In the data rows, 128 means zero.
Some points, one per row:
[100 107  88 150 139 148 109  69 176 146 102 157 162 158 129  76 116 164
 109  99 146]
[139  95 119 105 131 115 120 123 119  92 132 152 163 123 126 116 125 114
 149 133 146]
[111 118  77 141 130 165 137  55 138 150 113 121 101 141 132 109 114 132
 101 106  91]
[142  61 106  96 128 127  84  84 141  69 136 185 198 138 136  67 110 118
 149 123 159]
[146 119 119  94 127 110 161 145 108  92 139 150 159  90 127 158 127 101
 159 129 161]
[125 174 159 134 127  83 138 216 152 143 130 152 187 108 127 157 146 155
 150 122 217]
[113 139 143 147 132 129 120 142 137 142 119 118 127 139 128 117 129 141
 119 127 125]
[149  81 160 107 131 137  61 114 115  81 149 138 143 153 121  82 118 101
 132 151 116]
[142  81 102 104 127 140 133  77  97  96 142 128 109 117 130 127 116  91
 133 136  87]
[114 138 103 132 128 122 150 120 144 138 112 141 147 123 130 139 135 148
 131 109 149]
[149 108 142 111 127 146 123 104  89 110 153  98  67 128 127 133 120  89
 123 149  62]
[135  75 108  99 131 127 104  95 133  84 131 165 175 134 133  90 116 121
 145 124 149]
[139 134 225 144 130 110  55 212 118 120 144 113 120 162 122  99 134 126
 135 170 123]
[104 153 156 169 130 154  96 128 143 182 111  89  81 170 126 105 130 159
  91 128  80]
[182 137 255 131 125  94  12 255  76  88 197  84  86 162 108 110 141  86
 142 214 103]
[132  95 150 136 132 147  83 103 119 121 135 115  97 163 128  86 117 118
 110 146  76]
[151  99 154 105 130 123  94 136 116  86 147 143 150 134 131 105 119 111
 141 149 137]
[134  78   0  68 123 132 223  31 126  89 118 189 170  63 149 165 107 102
 159  84 152]
[123 105 114 127 135 139 108  95 144 117 130 149 152 136 126 100 119 135
 118 116 141]
[155 131 181 122 126 121 116 172  96 112 157 100  87 126 125 141 130  96
 136 165  97]
[143  92 153 111 135 123  78 131 130  87 139 155 171 139 123  86 125 113
 144 137 154]
[112 184  89 143 127 115 194 147 146 170 114 131 131  90 136 187 139 155
 128  98 167]
[ 88 152   0 122 120 121 234  66 181 162  73 179 199  77 143 171 130 180
 137  49 202]
[131 223 254 176 126 105  98 255 111 185 153  55  58 143 110 172 164 137
 112 170 111]
[160  88  35  45 117 110 214  90 107  52 140 191 193  41 144 179 112  79
 184 102 188]
[104 133  99 146 134 144 122  95 154 157 107 134 132 150 134 106 121 157
 112 104 118]
[148 109 195 122 126 111  63 175 125  90 148 147 163 154 130  81 126 121
 143 157 143]
[117 160 102 131 121 132 154 125 132 153 116 114 109 113 133 160 134 142
 122 109 125]
[118 137 121 140 126 140 122 108 136 146 121 123 114 140 125 121 126 142
 113 121 113]
[151 154 180 122 122 117 130 185  97 123 149 102  88 112 126 163 138 103
 136 156 114]
[128 177 225 161 129 112  63 222 138 153 147 107 117 156 114 121 146 151
 120 153 145]
[127 119 151 147 132 149  96 110 127 140 131 108  90 154 128 104 126 126
 106 138  84]
[112 168 184 163 135 122 126 188 127 171 122  97  92 146 128 142 140 141
 115 144 110]
[116 120  73 131 129 139 143  78 148 140 102 142 144 128 134 118 120 144
 117 103 130]
[128 187  80 116 119 119 228 140 113 159 125 111  95  62 128 224 143 118
 136 107 140]
[148  99 136 112 127 133 106 116 104  99 144 124 115 132 129 115 123 102
 134 144  98]
[110 133 116 156 136 155 113  89 146 167 113 112 107 162 122 100 130 149
 102 117  94]
[132 106 179 145 130 151  61 118 116 126 145 100  87 174 124  76 119 119
 107 156  71]
[147  92  66  87 124 118 158  86 133  80 129 184 189  88 137 134 111 112
 158 106 179]
[157 122 201 116 126 103  95 195 105  95 162 125 129 127 120 131 134 101
 148 166 142]
[141 127 122 114 120 110 156 139 110 109 139 132 130 106 129 158 131 112
 147 135 140]
[ 95 141  11 130 133 158 201  35 160 170  92 148 141 102 139 152 117 153
 107  64 138]
[102 127 110 151 131 134 116 108 159 150 104 144 157 149 125  99 125 160
 118 108 145]
[164  61 128  97 133 148  90  74  87  69 151 124 102 139 127  88 112  74
 134 152  68]
[134  96 116 123 133 145 121  87 117 113 131 128 111 135 131 111 116 112
 121 133  96]
[109 235 176 171 124 100 164 239 143 196 119  90 103 112 121 194 158 165
 119 128 162]
[164  75 131  88 128 126 107 106 103  63 158 144 140 120 129 105 118  81
 152 150 121]
[148 121 129 115 130 141 149 112  90 118 153  94  69 109 126 150 123  85
 122 143  77]
[126 121  46 101 123 107 188 102 144 107 111 181 198  81 135 160 129 137
 160  96 201]
[158 100 126 100 128 137 145 101  83  91 156 108  86 106 125 149 121  69
 135 148  79]
[ 85 109 102 166 137 147  90  77 184 155  88 153 172 184 128  51 119 184
 102 100 138]
[148 129 197 125 126 112  93 187 104 108 153 110 113 137 123 122 134 110
 137 164 118]
[115 168 158 157 130 121 121 168 139 166 127  99 103 137 126 136 139 150
 113 130 126]
[118 127 140 136 129 121  94 141 156 127 119 152 181 148 122  98 133 154
 134 119 171]
[138 118 137 116 130 120 148 138  99 114 138 115 101 112 128 150 135  97
 142 148 102]
[146 135 164 132 128 130 123 144  98 127 151  92  72 130 130 144 129  98
 119 152  85]
[127  88 106 121 136 142  98  79 144 106 122 158 162 151 129  77 118 129
 130 118 135]
[127 176 171 150 122 125 133 177 108 164 131  77  60 129 127 163 140 128
 112 147  85]
[118 118 137 141 135 150 108  99 128 145 125 108  95 157 127 103 121 134
 105 132  84]
[113 183 160 151 132 112 141 189 136 162 122 114 125 122 118 158 146 147
 128 131 160]
[144 124 215 144 124 113  70 192 115 114 143 116 120 155 119 102 132 122
 131 170 120]
[140 104  91  97 121 115 156 108 128  97 129 168 179  99 130 145 124 119
 151 117 170]
[123 134 138 142 130 125 104 134 142 137 122 125 137 144 123 116 138 141
 118 126 139]
[ 99 187 124 151 126 105 169 177 152 172 103 123 143 115 127 166 149 163
 124 109 174]
[123 115  95 120 131 144 147  88 129 123 123 130 119 122 138 125 121 117
 126 120 110]
[110 187 129 161 130 151 187 130 103 198 122  53  20 119 128 189 138 119
  92 132  55]
[118 127  54 114 125 149 180  63 132 136 114 135 126  98 132 146 122 127
 125  99 125]
[115 119 136 151 136 162 112  93 126 155 117  99  81 164 128 104 118 133
  97 133  69]
[106 129 156 169 135 153  81 109 141 161 115  98  90 181 118  84 126 150
  90 134  80]
[101 249 179 187 123 120 181 220 127 237 120  48  29 114 124 222 157 160
  95 132 100]
[133 117 147 131 130 139 108 121 122 122 138 118 108 137 127 110 124 116
 122 139 101]
[140 151 190 143 127 137 100 165 104 143 147  85  61 145 124 133 132 117
 114 161  75]
[ 90 211  10 132 116 114 255 118 157 193  82 137 140  55 143 240 141 170
 128  56 189]
[162 121   0  26 106  84 255  92 107  60 127 204 209   0 154 255 125  78
 211  76 235]
[129 107  97 108 126 139 138  88 125 114 126 138 138 121 130 126 121 120
 133 120 123]
[168  56 124  74 125 128 109  98  90  42 159 155 148 110 130 105 113  67
 158 148 118]
[ 99 214 113 158 122 128 211 158 134 212 109  79  55  95 135 215 147 152
 103 109 111]
[152 121 136 116 123 128 150 130  99 116 150 111  97 112 130 152 124  98
 133 143 104]
[116 122 139 157 133 143  84 105 148 147 116 122 129 169 130  82 124 153
 102 124 111]
[110 132  98 150 127 145 119  92 150 154 108 125 133 146 126 109 126 159
 105 107 126]
[173  93 182  72 121  56  94 228 118  31 159 204 254  93 126 124 132 104
 206 156 247]
[132 190 220 160 124 103 121 236 118 168 147  89  82 128 120 163 150 132
 124 162 124]
[164  93 231 123 129 129  53 169  82  90 173  92  81 159 117  98 125  84
 128 185  67]
[119 225 255 194 128 114 101 255 110 203 144  36  30 158 113 170 160 147
  97 178  83]
[117 139  88 128 128 130 151 110 150 140 110 143 155 118 134 131 127 145
 130  99 154]
[125 136 166 142 129 121 114 161 126 134 133 112 113 143 120 126 136 128
 129 145 120]
[142  77  78  96 131 146 158  60 106  94 131 141 122 110 134 129 110  91
 136 126  99]
[135 115  84 114 124 134 159  92 127 117 125 148 140 108 135 138 119 119
 132 110 135]
[103 139 119 146 130 122 116 128 163 145 103 151 174 141 125 112 134 164
 126 112 172]
[123  97 123 123 133 115  84 124 168  98 116 187 225 152 130  69 123 157
 150 114 199]
Then 12 other points, each followed by its number:
[117 219 174 164 125 122 169 209 112 202 129  56  37 112 125 206 152 138
 105 140  93] 0
[121  88  95 128 134 153 120  62 133 118 115 136 134 152 126  94 117 126
 119 120 100] 1
[138  75  66 104 130 156 158  29 100 102 133 128  89 119 131 125 110  86
 117 125  70] 2
[109 103 107 147 136 157 111  65 144 150 109 121 113 165 128  85 116 139
 100 113  85] 3
[125 220 115 116 114  75 229 230 131 161 128 133 144  51 136 241 152 141
 163 108 214] 4
[131 150 142 135 127 125 152 150 120 145 129 112 103 115 126 160 132 121
 121 132 120] 5
[150 100 200 119 132 126  65 155 101  95 155 114 109 161 116  92 129  97
 132 168  95] 6
[141  98 189 129 133 133  52 147 122  99 146 127 135 164 121  72 122 118
 128 154 112] 7
[116 105 148 144 134 142  88 112 139 129 124 125 130 165 126  86 124 139
 113 129 112] 8
[156  44  50  62 127 133 183  42  98  53 139 172 158  81 137 135 102  68
 161 120 126] 9
[120 137 131 140 127 130 122 129 137 143 123 119 119 137 130 123 132 143
 118 128 122] 10
[156 110 182 109 129 119  98 162  89  86 159 119 106 126 127 128 125  85
 140 162 108] 11
Which of these numbered points is nearest to each point below, looking only along the 4 directions in which the first points spread most? Its number follows each.
[201   0  15   0 123 116 176  18  74   0 173 237 225  34 153 128  82  24
 214 122 173] > 9
[108 255 196 183 114 106 195 255 115 229 120  33  22 105 126 241 168 157
 104 144 103] > 0
[123 255 242 193 110 111 185 255  78 250 143   0   0 108 115 255 178 133
  89 172  52] > 0
[145  91 171 118 131 124  58 135 121  86 141 144 150 157 126  70 119 119
 136 153 124] > 7
[129  80  50 113 127 160 160  25 112 117 121 124  94 119 139 116 108 101
 117 117  66] > 2
[165 119 195 108 128 121  98 171  89  92 165 110 102 120 123 136 125  86
 136 165 109] > 11
[164 106 239 131 129 119  44 194  97  87 167 108 106 159 118  87 127  98
 133 186  97] > 6
[122 108 160 144 135 149  78 113 128 135 135 110 103 171 121  88 125 125
 110 139  87] > 8
[127 229 119 123 114  77 228 237 136 162 124 129 146  48 132 250 157 144
 155 105 221] > 4
[140 108 183 125 130 115  64 166 130  94 141 145 165 153 120  81 129 127
 143 149 152] > 7
[161 151 198 119 118 107 107 204  90 108 161  97 101 109 123 156 135  98
 138 164 121] > 11
[ 88 127  92 165 138 167 110  54 173 176  96 125 115 173 131  72 120 176
  88  96  93] > 3
[113  96 135 141 134 139  67  97 157 125 117 145 154 178 122  59 123 155
 114 125 121] > 8
[ 86 122  98 172 142 168 118  52 161 178  95 115 106 174 123  85 124 159
  88 108  86] > 3
[ 85 126  84 165 135 157 127  65 165 180  91 122 114 165 134  96 125 167
  90 101  99] > 3
[133  57 181 131 139 141   6 107 141  78 138 157 176 198 116  13 115 130
 130 153 123] > 7
[107 102 109 161 138 174 104  49 143 158 115 108  85 173 123  77 112 143
  83 120  61] > 3
[ 95 233  69 140 115  91 253 187 158 192  88 132 157  55 136 248 158 173
 144  79 220] > 4
[113 139 129 150 130 136 121 125 132 153 117 113 108 143 127 126 133 144
 113 129 108] > 10
[162  77 119  88 126 152 152  69  62  84 157 101  56 105 130 153 111  50
 126 153  41] > 2
[144 155 132 112 122 107 175 165  99 122 141 110  96  90 128 183 138 104
 142 143 121] > 5
[106 134 104 146 130 139 136 104 147 154 108 126 131 138 127 123 129 147
 115 109 125] > 10
[124  83  88 122 134 142 128  69 137 109 116 150 151 139 133  94 115 126
 128 117 120] > 1
[107 114 139 175 137 180  86  60 131 179 119  77  45 195 119  78 119 141
  68 134  22] > 3
[129 118  73 116 124 163 178  57 106 136 128 106  73 110 134 150 118 104
 113 113  65] > 2
[161  54   0   4 112 108 255  14 120  23 119 243 253   0 160 202 100  78
 205  56 232] > 9
[147  83 157 108 131 129  59 121 125  87 150 148 156 154 125  69 115 117
 135 145 128] > 7
[168  49  41  36 121 110 185  63 102  25 148 201 202  59 143 145 104  73
 187 112 178] > 9
[162  78  30  48 121 102 214  85 106  45 143 194 196  33 142 178 113  76
 186 104 191] > 9
[125  71  93 114 129 147  95  59 136 103 115 155 156 153 128  76 119 128
 126 117 115] > 1
[134  99 175 142 135 137  60 129 124 107 139 126 129 172 114  74 129 122
 122 152 106] > 7
[115 122 166 157 138 143  69 124 140 145 129 114 114 178 117  74 131 147
 105 139 100] > 8
[140  59 109 110 140 148 103  64 121  86 138 148 139 146 131  76 105 101
 130 136 100] > 1
[141 109 253 143 134  89   0 226 154  84 142 167 225 192 108  37 141 154
 155 167 209] > 7
[162  27 152  91 134 128  33  89 120  34 151 180 203 165 122  32 103 102
 153 153 139] > 7
[ 99 137 105 154 130 158 127  85 149 174 106 109 106 155 121 107 125 154
  96 110  95] > 3
[135 158 124 118 119 120 165 154 118 138 132 115 110  98 137 173 135 123
 135 124 131] > 5
[161 108 240 128 127 116  38 192  96  92 162 105 106 165 119  89 133 100
 130 182  98] > 6
[115  97 126 155 134 164  86  66 140 143 123 112 105 181 122  71 119 136
  94 125  75] > 3
[178  80 153  69 124  95 131 164  83  35 164 161 174  81 125 146 121  67
 183 158 165] > 11
[100 207  18 109 114  94 255 152 166 163  88 172 197  35 144 238 143 172
 158  59 248] > 4
[128  79  99 110 136 137 117  76 130  97 127 159 166 134 123  91 114 113
 133 119 136] > 1
[166 104 182 115 126 123  93 157  94  91 164 113 101 134 120 123 129  90
 142 166 105] > 11
[159 102 223 123 130 101  28 199 136  75 155 157 192 161 123  66 127 127
 150 160 177] > 7
[164 102 157  99 128 130 120 128  83  92 168 109  85 114 126 143 121  75
 134 160  90] > 11
[168  75 120  95 129 147 135  74  75  81 158 107  75 112 126 135 111  61
 129 157  60] > 2
[133 159 115 124 121 123 175 146 118 142 129 108  98  99 131 175 136 121
 130 128 120] > 5
[136  54 165 128 139 133  14 112 143  72 137 166 187 193 125  12 116 135
 135 145 131] > 7
[116 103 131 142 134 145  80  99 150 127 119 134 147 170 125  71 120 151
 113 124 117] > 8
[166  85 118  94 127 156 147  71  60  89 163  88  31 105 133 149 110  54
 120 161  27] > 2
[135 100 164 129 133 121  67 143 139  99 140 146 166 152 124  82 124 124
 136 141 152] > 7
[119 139 118 145 125 133 122 117 142 146 117 122 121 140 128 118 132 149
 116 120 121] > 10
[143  78 109 120 131 155 135  65  96 109 139 108  77 133 128 119 109  89
 119 140  51] > 2
[141 230 190 124 118  49 166 255 130 129 132 142 187  71 126 217 165 149
 179 141 254] > 4
[159  97 151 103 123 133 129 117  78  87 158 110  83 118 123 137 120  74
 134 161  78] > 11
[ 42 248   0 152 119  91 255 135 240 237  26 196 253  54 147 235 155 252
 142   4 255] > 4
[227   0  91   0 121  97 133  74  46   0 194 219 220  50 135 120  93   0
 223 167 168] > 9
[165 100 221 115 128 130  48 165  79  81 170  97  84 151 119  92 122  87
 127 183  69] > 6
[128 114 182 140 134 105  71 174 135 114 133 140 156 160 125  88 129 138
 137 148 146] > 7
[168  63 212 116 135 152  31 124  75  70 170  99  78 172 121  67 111  68
 122 186  43] > 6
[193  11  77  23 127 118 148  62  66   0 173 195 187  69 136 124  99  25
 190 144 149] > 9
[135 180  75  97 108  93 241 165 112 136 123 137 137  40 139 245 144 119
 159 108 185] > 4
[128 255 241 187 118 111 184 255  81 243 149   0   0 103 119 255 173 127
  87 161  60] > 0
[131  86  99 122 137 167 126  45 109 123 138 108  77 137 130 107 107 100
 101 126  53] > 2
[145  78  74  92 130 149 148  51 113  92 133 147 127 106 136 124 109  98
 133 117 112] > 2
[133 165 124 114 122 105 179 175 118 132 123 130 126  91 134 180 135 124
 147 129 156] > 5
[110 130 114 137 129 128 137 115 140 140 114 131 130 134 130 124 131 141
 126 117 129] > 10
[166  72 176  96 134 116  43 142 118  60 161 167 181 150 123  65 119 105
 155 156 155] > 7
[102 113  91 149 132 149 117  68 157 153 104 132 132 162 128  85 122 158
 103 105 110] > 3
[142  90 167 116 137 127  74 135 121  89 144 142 151 154 121  84 119 113
 137 152 129] > 7
[104 148 107 145 133 134 143 121 151 160 104 131 139 137 130 124 134 157
 119 107 141] > 10
[ 93 255 125 170 114  87 232 238 157 229  95  98 120  76 126 249 168 187
 126 100 200] > 4
[120 110 124 141 129 155 116  87 126 144 124 110  89 159 133 103 117 128
 105 131  69] > 3
[133  80  75 111 134 152 129  49 128 103 128 143 135 128 132  98 108 109
 122 117 105] > 1
[100  97  97 146 136 154 119  65 144 146 100 127 120 165 129  88 121 141
 107 113  93] > 3
[167 126 178  87 121  80 110 216 105  66 161 156 181  96 128 151 139 102
 181 153 193] > 11
[125  87  62 118 128 162 154  32 118 123 119 130 106 129 134 114 111 112
 113 115  76] > 2
[148  92  95 103 123 148 134  65 108 101 145 128 107 118 131 124 109  97
 124 126  91] > 2
[141 106 110 115 129 147 147  85 103 120 141 112  87 118 128 139 117  98
 122 136  86] > 2
[137 105 168 130 131 123  63 146 133 105 139 142 159 157 121  83 126 131
 133 143 145] > 7
[157  51 133  98 129 155  95  65  86  73 154 117  87 144 125  92 108  77
 127 155  54] > 2
[147 112 198 121 129 110  64 181 124  96 150 142 159 144 127  93 125 124
 145 156 154] > 7
[122 180 135 142 121 118 160 164 127 166 131 104  93 108 134 170 137 139
 120 126 119] > 5
[142  98 122 123 128 159 123  69  99 123 143  99  61 136 129 119 111  94
 106 141  49] > 2
[114 105 130 148 135 142  73  95 151 133 112 138 148 177 119  68 124 158
 114 123 123] > 8
[113 255 194 180 120 105 182 250 113 221 125  45  31 103 123 235 167 148
 108 144 106] > 0
[229  23  75   0 110  58 207 143  48   0 186 231 250   0 142 203 107   5
 255 153 239] > 9
[158 240 137 100 106  73 255 250  72 145 163  82  65   6 130 255 159  84
 160 138 161] > 4
[133 255 212 168 114 110 203 255  72 218 151   2   0  86 118 255 166 115
 103 165  63] > 0
[151  81 138 100 129 130 112 121 104  79 146 143 140 125 127 111 120  96
 146 146 121] > 11
[ 99 255 179 198 120 113 177 240 139 250 115  49  40 116 122 228 170 175
  92 123 123] > 0
[102 125 121 161 133 160  98  87 155 165 107 114 116 173 129  77 120 159
  90 116 100] > 3
[140 149 168 133 119 115 140 179 100 135 136  94  88 116 126 166 136 116
 131 151 106] > 5
[122  81  96 122 137 139 112  77 141 107 120 157 164 145 128  86 117 128
 133 117 136] > 1
[114 255 197 179 116 110 183 251 112 224 133  41  25 108 123 232 165 150
  99 139 102] > 0
[113 139 112 137 127 123 134 125 145 143 111 139 151 133 133 120 130 152
 125 116 148] > 10
[231  39  75   0 112  59 207 150  55   0 193 236 248   0 144 200 110   9
 253 146 245] > 9
[145  81 158 115 134 135  87 121 117  89 145 137 136 147 127  84 114 103
 138 147 111] > 7
[118 114 134 152 133 162 103  80 118 150 125  90  64 166 127 101 120 125
  94 138  51] > 3
[120 112 130 138 132 144  97 107 141 132 124 133 136 157 124  90 121 141
 114 125 122] > 8
[234  28  76   0 114  49 201 156  51   0 197 240 255   0 147 195 110   0
 255 152 247] > 9
[183  44 124  70 127 137 124  80  56  40 175 119  88 105 130 126 104  38
 147 167  63] > 2
[144 133 132 113 123 121 162 148 104 122 136 119 108 100 133 170 131 102
 138 138 123] > 5
[129 165 172 142 128 118 139 180 107 152 137  84  76 124 119 164 140 121
 121 150 101] > 5
[119  75 140 146 138 146  52  87 153 113 124 152 161 177 121  42 112 144
 115 131 125] > 8
[155  38 129  98 137 156  88  53  90  66 157 129 103 146 125  75 105  76
 130 151  62] > 2
[113 130  76 139 127 160 175  65 118 163 115  99  67 124 130 147 120 120
 100 113  69] > 2
[120 129 105 131 122 136 140 107 133 136 114 127 120 128 131 125 127 144
 121 120 117] > 10
[165  87 138  77 123 111 133 140  93  58 161 153 157  92 131 139 118  75
 166 144 147] > 11
[123 105  85 129 132 145 134  73 140 131 119 143 137 133 128 112 121 130
 123 112 124] > 1
[155 121 186 119 127 124 104 169  93 103 156 100  89 130 123 133 130  94
 134 162  96] > 11
[120 139  99 130 125 134 135 113 146 143 118 140 150 126 129 128 125 142
 125 104 147] > 10
[163 118 169 103 125 101 105 179 114  86 155 143 153 116 126 133 133 107
 158 156 155] > 11
[114 110 109 147 136 161 129  65 126 149 122 104  76 148 129 110 116 126
  96 130  65] > 3
[124 139 147 132 129 132 115 146 133 138 125 122 133 137 125 119 132 137
 129 130 135] > 10
[232  33  82   0 110  51 205 153  46   0 195 235 253   0 141 201 111   1
 255 152 245] > 9
[151 133 177 123 121 120  99 167  98 118 154 100  98 132 119 143 135 108
 127 157 105] > 11
[166  49  89  63 128 118 131  84 108  34 146 190 199  94 137 113 108  77
 174 127 168] > 9
[ 87 255 125 177 118  91 240 245 163 245  95  91 106  75 128 255 172 192
 120  91 198] > 4
[111 188  48 121 124 110 245 131 142 166 100 135 146  56 136 217 137 140
 140  85 184] > 4
[127 177 115 115 121  92 173 197 147 129 120 160 185  85 133 177 139 147
 160 109 218] > 4
[175  25  51  43 120 138 180  31  70  25 160 160 133  68 139 141  97  35
 163 131  89] > 9
[125 139 136 140 129 135 122 132 127 141 123 117 115 135 128 126 135 131
 120 132 116] > 10
[118  72  69 124 136 159 118  28 143 114 109 150 141 147 130  80 108 132
 112 110 103] > 1
[152  47 176 114 137 152  27  88 112  76 155 132 126 181 123  42 104  99
 119 162  80] > 7
[108 147 138 149 133 121 117 148 149 149 112 135 145 145 125 114 138 154
 123 124 139] > 10
[138 218 168 151 111 122 184 199  81 183 143  39   5  95 130 225 147 115
 105 148  60] > 0
[117 137  24 111 125 131 227  68 132 144 109 144 131  71 137 191 126 127
 133  85 146] > 2
[103 132  84 150 130 155 143  73 145 167 107 115 101 139 131 118 123 148
  99 105  95] > 3
[134  95 190 150 135 145  41 130 126 124 142 113 110 187 123  58 118 126
 109 160  83] > 7
[143 131 255 155 133  99   0 246 139 111 156 129 159 192 115  51 138 150
 137 181 154] > 7
[150  49 158 112 139 145  51  88 110  74 147 138 129 172 126  52 110  95
 128 159  80] > 7
[180  33  58  39 120 138 175  35  67  19 159 160 129  65 138 141  98  39
 165 140  98] > 9
[167  61 174  89 129 112  58 144 109  40 161 172 191 142 123  72 114  94
 163 160 154] > 7
[103 157 115 149 136 129 140 133 155 168 108 128 129 132 129 127 137 157
 117 112 141] > 10
[134  88 196 145 138 150  34 124 115 109 145 106 103 191 118  54 117 116
 105 161  75] > 7
[100 136  85 153 134 155 149  71 153 180 106 115 105 145 131 125 125 153
  97  94 101] > 3
[117 131 115 138 131 144 135 104 137 146 119 120 110 136 129 122 126 134
 113 122 111] > 10
[128 159  89 119 117 130 213 120 108 151 124 104  85  80 137 205 132 116
 128 120 108] > 5
[126 143  93 124 125 129 190 114 111 144 114 108  82  99 135 180 132 116
 128 127 100] > 5
[125 166 121 107 122  87 164 195 142 118 119 163 198  87 129 168 144 152
 164 113 220] > 4
[140 228 171 145 115 108 215 227  80 179 150  42  11  71 129 251 156 106
 122 158  79] > 0
[127 185 130 141 121 109 175 173 114 161 131 100  86 102 130 194 144 127
 129 126 124] > 5
[142 140 136 116 122 121 143 138 111 125 142 116 102 108 130 155 131 117
 134 137 118] > 5
[122 149 150 139 128 125 113 147 139 141 126 127 139 140 120 129 135 140
 122 125 148] > 10
[120 234 255 201 128 115  93 255 103 213 148  22   8 162 113 169 162 145
  98 180  66] > 0
[119 114 131 146 137 162 116  84 117 150 127  88  65 161 121 106 124 121
  97 138  52] > 3
[103 133  90 149 132 152 141  78 141 166  98 111 108 141 130 119 121 151
  98 106  99] > 3
[130 150  95 122 127 122 204 127 108 140 124 110 100  85 127 190 135 110
 136 125 122] > 5
[118 124 151 146 132 133  78 129 153 136 123 137 143 160 121  83 129 153
 114 130 136] > 8
[ 94 245 161 187 124 118 168 215 145 231 105  68  63 123 130 201 161 179
  94 119 124] > 0
[110 121 147 159 137 129  68 124 164 141 110 142 160 179 126  63 129 171
 112 125 140] > 8
[141  94 202 137 135 143  60 135 109 114 150 102  89 174 121  77 124 109
 117 168  66] > 6
[106 147 114 149 126 126 148 132 156 158 105 138 142 130 130 135 132 157
 122 111 144] > 10
[103 126 106 157 135 150 104  89 164 159 106 130 133 162 127  91 124 161
  98 104 119] > 3
[120 110  99 138 129 158 124  67 129 146 127 110  93 144 128 109 118 127
 102 120  78] > 3
[153 115  33  58 117  97 234 110 106  62 135 181 186  28 145 201 120  87
 181 104 198] > 9
[124  75 101 125 133 153  88  64 142 103 123 148 149 157 131  68 108 129
 119 119 112] > 1
[123  75  94 124 135 153 100  54 147 109 120 152 159 154 129  72 110 128
 118 111 124] > 1
[125 214 163 152 118 118 166 203 116 189 133  73  53 106 129 205 147 143
 114 137 111] > 0
[153 132 174 124 126 116 117 167  98 113 150 108 103 124 120 142 132  98
 131 154 111] > 11
[114 104 144 140 135 126  70 125 156 127 119 150 170 165 129  70 128 155
 127 128 145] > 8
[160  94 193 124 132 145  72 128  83  99 166  92  67 150 118 109 120  77
 117 178  57] > 6
[143 137 255 156 137 104   0 246 136 109 157 128 162 193 111  58 141 143
 136 182 161] > 7
[115 243 155 159 111 105 193 221 119 200 124  73  60  92 125 233 164 146
 122 132 128] > 0
[121 113 138 148 128 166  80  80 132 149 127 102  84 171 124  87 117 139
  91 129  66] > 3
[100 116 111 154 134 145 114  87 151 150 106 134 134 158 123  91 126 153
 111 115 114] > 3
[112 173 121 146 123 125 168 141 132 168 118 101  93 113 128 174 141 139
 116 117 124] > 5
[114 100 130 145 137 145  64  94 160 128 113 141 151 176 127  54 124 155
 112 125 122] > 8
[125 123 131 136 127 128 115 134 135 126 120 130 136 138 135 118 126 140
 127 131 130] > 10
[128 163 123 109 119  89 163 192 138 114 120 157 187  84 132 177 144 142
 166 119 215] > 4
[121  86  99 132 128 150 103  69 138 119 112 139 133 154 126  83 117 137
 115 117 102] > 1
[149  55 157 117 136 148  55  88 114  80 147 135 128 172 122  53 109  97
 126 157  83] > 7
[156  77 132  81 133 124 125 112  93  62 146 151 148 108 126 120 114  80
 156 144 130] > 11
[128  96 153 139 136 139  83 111 123 118 132 121 119 165 125  84 122 120
 122 147  97] > 8
[136  71 155 126 139 132  43 107 145  89 138 161 182 177 125  45 115 131
 133 137 144] > 7
[141  53 141 114 134 145  38  80 140  72 139 165 187 172 123  32 109 121
 133 132 130] > 7
[138  33  71 103 136 166 111   6 116  84 129 151 128 142 132  74  95  93
 120 127  82] > 2
[141  70  54  75 129 134 159  58 117  71 127 171 168  95 136 127 109  95
 155 111 141] > 9
[170  50 196  96 132 138  48 125  77  44 171 120 109 157 119  66 112  59
 142 180  74] > 6
[146 126 119 115 123 128 172 120  87 122 143  97  66 100 133 172 130  89
 128 143  78] > 5
[145 140 124 118 126 139 167 126  90 136 148  90  59  99 134 172 126  91
 120 139  78] > 5
[155 105  78  75 124 114 174 108 112  78 147 168 169  72 135 164 120  93
 165 114 168] > 9
[127 219 198 151 120  76 129 255 145 164 129 122 155 110 122 179 155 165
 147 135 208] > 4
[155 108 223 127 130 113  52 192 103  93 161 120 120 164 120  94 132 106
 139 182 115] > 6
[158  89 125  87 126 114 123 124 110  72 154 158 164 100 137 125 112  97
 155 136 153] > 11
[147 195 209 142 121 116 169 218  74 163 162  43  19  99 117 222 150  90
 122 175  73] > 0
[102 108  87 144 130 153 127  62 148 151 102 128 126 157 126  97 124 146
 103 105 103] > 3
[110 224 163 171 120 116 167 200 129 203 124  74  66 116 121 198 156 154
 110 134 125] > 0
[128 101 114 136 126 178 131  49 100 149 134  75  28 153 128 120 112 103
  86 134  14] > 2
[155  98 150 107 127 124 101 123 108  91 151 133 127 128 132 108 122  97
 139 147 112] > 11
[148 144 117 112 124 142 174 109  84 137 147  83  48  95 129 186 128  86
 119 138  66] > 5
[138  73 117 122 133 167  97  50 103 111 141 105  71 158 132  88 111  98
 107 141  38] > 2
[136 144 103 118 121 114 184 134 108 127 131 125 113  91 135 172 130 115
 135 121 126] > 5
[133  94  93 110 130 140 157  79 115 105 131 133 113 114 134 122 115 104
 134 127  99] > 2
[108 140 105 150 132 154 131  89 143 166 109 109  99 147 131 115 123 151
  98 114  96] > 3
[198 131 255 129 126  80   0 255  65  65 214  78  92 172 104  94 146  77
 155 247 111] > 6
[134 199 172 146 118 113 182 207  92 177 139  59  38  94 124 218 150 111
 119 149  92] > 0
[106 235 152 168 119 110 186 213 133 203 119  78  72 101 127 208 156 165
 111 125 133] > 0
